128 stands for zero in the data rows.
Here is a table of points, one per row:
[205 109 132 134 135 138 169  94  27 129  90  36 136 105 143 122 116 145
  94 116 182  83 164 124 122 159 103  72 156 168 160 108]
[ 76 157  52  63 163 120 110 132 116  89  98 147 178 169 204  54  44  67
 255  96 177 219 113 101  81 102 140 109 101  88 117 111]
[135  84  96 156 165 125  86 137  79  81 200 168 193 102 153 124  50 105
 215 133 160 161 155 103  65 108 186 111 136 104  90  96]
[ 93 133 119 157 119 116  64 136 111 140 184 157 168 162 137  94  20  89
 207 125 124 178 115 101  99  94 176  36  55  75 111 123]
[141  90 120 111 162 156  66  70 130 119 125 119 169 151 150 174 151 188
 135 193 111 128  88  88 101 161 153 213 108 146 169 159]
[124 201 190 173  55 179 131 178  82 140  94 202 199 154 137 108 173 157
 101 139 165  60  90  75 177 134 146 178 107 114 125 178]
[ 97  86 163 120 127 110 126 170  42 115 194 146 101 104 106 135 105  77
 118  95 110 200 113 141 196 120 145 120 197 131 128 103]
[  0 137  86  98 157 206  81 125  80 197 129 109 118 181  14   0 187 196
 237 110 184   0 134 171 114  84 159 172 110 209  91  77]
[100  94 138 181  90  35 144 115 137 142 191 161  88 151 152 131  95  63
  88 158  99  75 120 162  79 121 113 130 144 138 125 104]
[ 69 100 157 123 114 109 176  98 149  88 139 155  74 131 133 111  81  90
 102 108 118 149  97 137 178 148 149 145 161 115 161 150]
[126 143 134  90 106  55 148  70 149 107 156 137  66 142 156 107 122  90
  97 100 132  89 124 132 159 121 159 156 156 116 143 129]
[116  91  95 161 103 135 106 136 114 189 191 179 136 131 122  79  83 103
 156 139 139 184 157 113 136 167 192  67 180  51  83  99]
[105 196  98 144  53 147 173 179 159 189  68 173 192  52 147 170 190 147
 135 102 164  94  98  68  81 123  73 132 147 119 150 142]
[102 114 105  86  76 168 156 149  97 125 236 136 187  73  55 160  62 113
 152 106 128 214 166 137 154 165 193 129 132 103  86  69]
[142 142 146  97 142  42 151 111 177  68 131 138  43 110 165 102 202 107
 128 171 160 113 175 158 135 100 176 144 100  94 138 159]
[ 93 118 114 129  82 105 137 144 100 113 161 161 109 112 134 165  68  30
 113  93 125 124 128 200 125 183 117 143  98 110 148 132]
[124 146  78 150 255 147 118 166 132 143 121 173 116 130 120 104 103 201
  65 173  95 124 169 139 139  77 110  94 109 166 164 191]
[135 137 156  84 128  99 204  96 138 136 163 146 110  94 108  99 135  70
 118 122 109 140  77 159  88 124 127 185 153  98 185 115]
[ 90 109 112  95 124 195 127 127  81 112 255 122 147 109 164 150  65 129
 226  90 162 168 158  96 110 120 181  82 129  89 139 165]
[170 108 182 116 140 103 108  95 242 102 106  97 143  93 165 158 236  67
 195 150  85 121 186 209 177  35 150  95  95 114 146 107]
[107 114 220 113 134  51 159 130 197 173 132 120 114 134 185  44 143  93
  97 126 116 129 161 116 178 116 150 112 133 140 172  94]
[ 90 190 105 156  70  71 124  90 162 192  71  97 198   0 143 122 163 150
 127  72 163 121  93  52 145  87  69 117 167 135  92 198]
[153 131 183  87 118 128 113 124 237 119 118  67 161 110 196 107 227  65
 111  97  98 117 225 145 144  86 190  98 104 123 173 133]
[192 135 154 180 110 102 136 122  95 124 123  64  81 134 137 118  99 218
 155 119  86 130 144  94 161 142  53 166 115 106 113  87]
[131 120  73 130 148 162 124 144 106 123 185 174 147 180  95 176  97  49
 211 117 138 171 164  72 146 112 139  86 172  56  91  79]
[151 129 212  83 134  57 125 129 192 103 140 120 154  99 130  94 178 109
 125 127 103 129 183 168 133  90 149 160 117  95 171 145]
[135 110  53  93 197 168 107 165 181 157 165 148 176 173 144 129 104 192
  49 160 140  99 132 201 132  85  77 146 109 160  96 161]
[120  90  99 101 102 151 136 156  97 120 137 110  85 112  94 167  71  62
  91 146 148 125  72 130 158 105 216 143 146  42  86 112]
[110  85 110 145  33 117 151 151 143 114  72 126 167  41 174 102 213 131
 125 106 181 153  74  93 121  44  45  59 149 195  58 223]
[175 102 206  98 121 104  99 144 235  78 146 116 121  67 171  80 181 117
  92 117 152 129 194 141 108  82 163 133  80 141 192  91]
[111 167 127 100 138 142  99  99 106 109 170 152 179 157 152 102  10  93
 189 116 173 224 112 108  73  70 175 101  84  81  69 117]
[ 92 145 107 144 129 173  52 109 121 146 159 128 108  66 104 149  22  78
 167 123 126 176 166  88  93 121 191  56 193  94 125 138]
[128 119 160 112 127 130  96  79 102 177  71 121  93 134 127 182 175 173
 119 116  68 177 130  89  80 206 111 149  88 150  92  86]
[147 214 209  53 167  68 161 111 228  93 159  98 102 111 104 133 194  87
 123 126 115 113 158 131 106 118 145  59 137 143 117 133]
[ 89  85 161 148 143 108 110 159  90  96 158 131  85  75 131 144  80 110
 124  66  80 137  87 146 135 116 166 163 188  75 172 166]
[110  93 109 169 112 112  94 189  80  86 198 123 128 119 108 128 104  77
 148 148  93 172  96 116 118 123 153 129 210  94 110 107]
[154 124 112 176 103 178 180  78 121  74 105  71 104 179  99 130 124 184
  88 107  86 105 144  83 110 148  86  83 113 116 169  95]
[152  83 144 124 141  90 125  52  49 158  71 145 100 152 133 129 210 184
 138 115 130 155 123  83 111 232 113 125  90 112 136 113]
[ 86 114 129  69  44 113 142 149 159 117 147 127  77 176 138 100 141  69
  84  59  58 124 108 127 117 133 135 139 145  94 150 137]
[ 88  90  89 173  92 178  96 146 109 111 165 135 104 122  98 127  91  35
 117 134 126 177 166 112 155 171 178 103 144  75 111 154]
[217 111 179 170  83 145 184 146 115 117  72  31 106 137  97 161  96 158
 150 113 168 143 133 151  66 160  86 122 111 135 118 169]
[198 119 151  72 125  85 130 119 219  82 157 125 132  81 144 106 238 104
 161 154 133  97 180 163 125  89 164 113 105 109 181 109]
[116 100 124 115 110  85 167 118 113 147 147 188 109 129  86 107 107  82
  75 140 109 127 124 151  66 133 176 123 195  77 137 159]
[ 87 177 124 180  55 100 189 176 125 108  88 219 144  79 121 160 181 202
 159 147 168 100 139  72 164 134 112 146 128 148 101 230]
[ 51 237 171 163 116 255  35 156 110 125  66 176 113 193  86  87 176 180
 160 144 179  55 135 162 106 100 163 198 154 154 121  66]
[ 53 117 103  94 185 119 121 201 119  83 147 128 164 193 208 131  58 114
 226  98 168 170 131  77  64  84 163  79 119  60  61  96]
[155  56 131  92 116 124  65  68  65 148  61 170 151 153 144 189 149 151
 143 114  88  96 156 113 131 212  97 122  90 169 157 122]
[118 102  80 163 130 142 105 111 129  87 174 161  92  90 111 129  98  70
 158 136 143 142  97 133 130 187 158  96 210  85  97 100]
[210 118 137 213 102 144 220  83  64 155 106  10  97 178 139 152 163 137
 148 117 170 152 177 124 115 127 128 140 151 146 105 149]
[164 174 108  67 183 198 105 129 159 151 159 153 151 174 136  89 102 176
  61 160 104 111 130 161 182 144  24  95 160 139 113 135]
[ 97 255 181 203  85 233 103 150  68 109  81 224 144 148 126 137 192 167
 113 151 142 107 106 138  99  88 164 193 144 171 147  63]
[162 153 128 147 133 115 174 164  98 121  42   7 138 157 109 161 118 143
 141 144  98 118 171 132 128 188  85 132 152 107  96 133]
[127 226 175 144  75 147 125 196  79 163  66 193 146  84 186 154 145 171
 128 115 175  35  56 116 166 123 143 101 144 181 103  84]
[104  90 131 154 145 135 123 147 130  79 182 145  82 128 143 156  93  37
 116  82 134  76 110 120  93 175 106 150 165 102 136 133]
[121 124 188 116 148  47 177 116 197  99 143 115 130  84 162 102 154  97
 147 113  81 108 109 193 118 145 145 159 143 154 116  88]
[111  74 171 124 159 132 169 127 141 142 114 167  69  98 121 108  92  39
 124 148 115 110  65 122 117 150 123 127 138  83 159 129]
[162 122   0 153 255 149 120 196 184 201 131 180 151 125 127  86 137 169
  79  21 112 113 124 205 165  91 161 131  49 197  99 191]
[141 155 125  93  89  51 146  76 168  88 146 139  77 126 157 119 108  66
 115 119 142  77 143 142 157 126 153 157  93 148 162 118]
[230 115 144 210  55  81 121 117 139 132  97  26  97 154  61 167 119 187
 136  83 255 166 128 169 141 135 118  71 134 105 177 123]
[181 127  94  78  97 187 129 123 114 126  50 105 125 129 131 105  67 192
 121 193  28  83 135 130 188 118 104 128 122 114 137 122]
[128  90 153 103 145  98 165 157 137 189 151 139  87 120 138 138  93  56
  98 110 139  80 131  74 144 130 138 195 164  73 153  81]
[172 112 195  64 146 121  73  96  59 139  88 154 108 153  89 166 178 173
 119 136  87 162  69  96  92 175  84 101  79 138 137 115]
[143  98 124 145 122 175 123 135 124 130 224 140 126  95 106 133  94  89
 173 129 123 138  91 131 114 187 183  95 176  66  43 120]
[169 116 124 149 163 219 157  73 125  88 106 129 169 138 160  93 100 178
  97 191  49 118 134 140 156 144  69 141 163 155 124  96]
[105 155 108 168  65  98 180 131 115 137 107 152 174  52 106 167 205 117
 159 113 141 118  94  23 152  32  42  80  95 175 136 178]
[132 131 162  96 128 109  34  47  51 151 134 117 125 187 147 189 183 176
  83 168 101 159 119 113 114 136 117 147 128 145 108 142]
[143 137 178  85 129  69 163 131 174  97 122 179  56 120 122 116 126  66
 126 148 128 128 199 117 145 128 120 164 142 157 109 132]
[147 180 123 148 193 160 131 109  59  82 108  52 127 112 127 116 113 143
  59 149  74  95 141 114 158 161  73 123  69 108 121 113]
[157 192  36 105 227 169 128 149 131 149 171 164 134 144 144 111 128 166
 106 120 116 155 105 214 212  86  64 123  78 179 140 156]
[ 68 225 139 193  58 144 162 137  95 125 112 178 250 147 139 156 194 166
 108 108 132  45  83 118 141 160 149 139 125 134 148 148]
[114 100 183  96 103 120 229 102 180 124 148 157  93 127 130 158  98  82
 114 129  84 107 118 160  97 103 161 149 113 141 133 131]
[145 119 141  97 111 138  89  71  62 180  72  99 102 133 173 154 171 156
 105 169 109 153 105 125  89 202 153 150  74 136 104 134]
[ 87 118  64 103 154 155  69 137 210 186 144 126 116 156 150 195 143 172
 138 207 163 169  64 127 155 166 133 151 119 199 181 129]
[  0 167 181 133 188 239  43 134  93 184 113 127 122 154   0  69 125 168
 228 113 191  16 172 215 114  80 115 162  75 218 114 117]
[215  93 157 205  96 104 165 105 150 109  30  61 151 168  54 130 122 182
 169  70 167 173 122 181  94 167 115  79 184 113 149 171]
[124 139 110 177 119 139 180 129 122 118  80  68 121 129 124 109 100 195
  96 160  61 139 158 111 110 174  76 123  96 113 149  60]
[207  89 141 218  70  80 156 146  94 167  83  41 107 161 102 157 133 159
 165 140 191 154 135 181 120 119  77  83 124 114 182 102]
There is one direction along which these points spread out most. Take the direction at right angles to it along which they spread out most. Go by this last direction. For each point below, how far along it does it lie, from 0 to 99? The average is 50, and the first point in the table lies past the average. One standard deviation of the points above along it is 16.
[ 76  68 154 104 152 138 131  97 107 115  51 109  98 161 165 217 155 208
  90 139 123 130 105 112 126 197 159  95  91 148 110  90] 48
[118  48 124 187  77 105 133  89 222  98  87 115 224  25 110 134 208 126
  61  92 247 173 105  47 173  15  18 121  72 100  19 156] 60
[103 127 112  92 162  86  82  79  98 107  78 142 169 149 124 211 145 199
 109 161 119 151 128 110 157 190 135 131 140 173 172  74] 45
[216 107 149 133  90 135 143 108 112 126 103  72 104 160 100 120 103 190
 161  90 137 106 176 101 134 166  44 157 140 104 133 132] 54
[131 147 100 113 210 164 134 155 142 127 142  92 154 143 136  91 104 190
  97 230  68  72 105 133 167 134  83 128 107 114 107 172] 41
[121 175   8 141 223 159 110 119 148 156 156 132 119 125 116 113 152 178
  63 185 101 123 122 179 136  85  78 146 101 104 142 131] 39
[194 125   0 155 226 111  60 175 255 204 173 147 150 185  79 135 138 120
 138  87 123 143  26  87 145  54 214 179 109 255  94 198] 37
[103 123 115 106 196 157  53 201 188 174 161 100 188 174 112 147 163 116
 111 208 176 206  89 112 161 187 141 176 104 237 155 200] 38
[175 118  91  91  73 111 140 155  61  93  92  45 116 138 125 119  90 208
  74 143  93  97 167 106  90 126 102 112 134 147 139 100] 52
[143 119 133  95 108  64 146 173 117  60 122 153 110 114 112  71 113  30
 101 131  95 116 117 131 103 169 141 162 151 166 132 119] 64
[ 86 121 154  95 140  49 170 111 127 139  96 148 122 148 119 168  79  43
  92 117 124 112 158 162 135  99 126 189 180 112 149 138] 65
[136 150  56 120 204 201 113 175 153 183 171 146  92 126 175 125 129 194
  64 127 107 163 161 190 106  77  66 172 114 167 119 155] 39
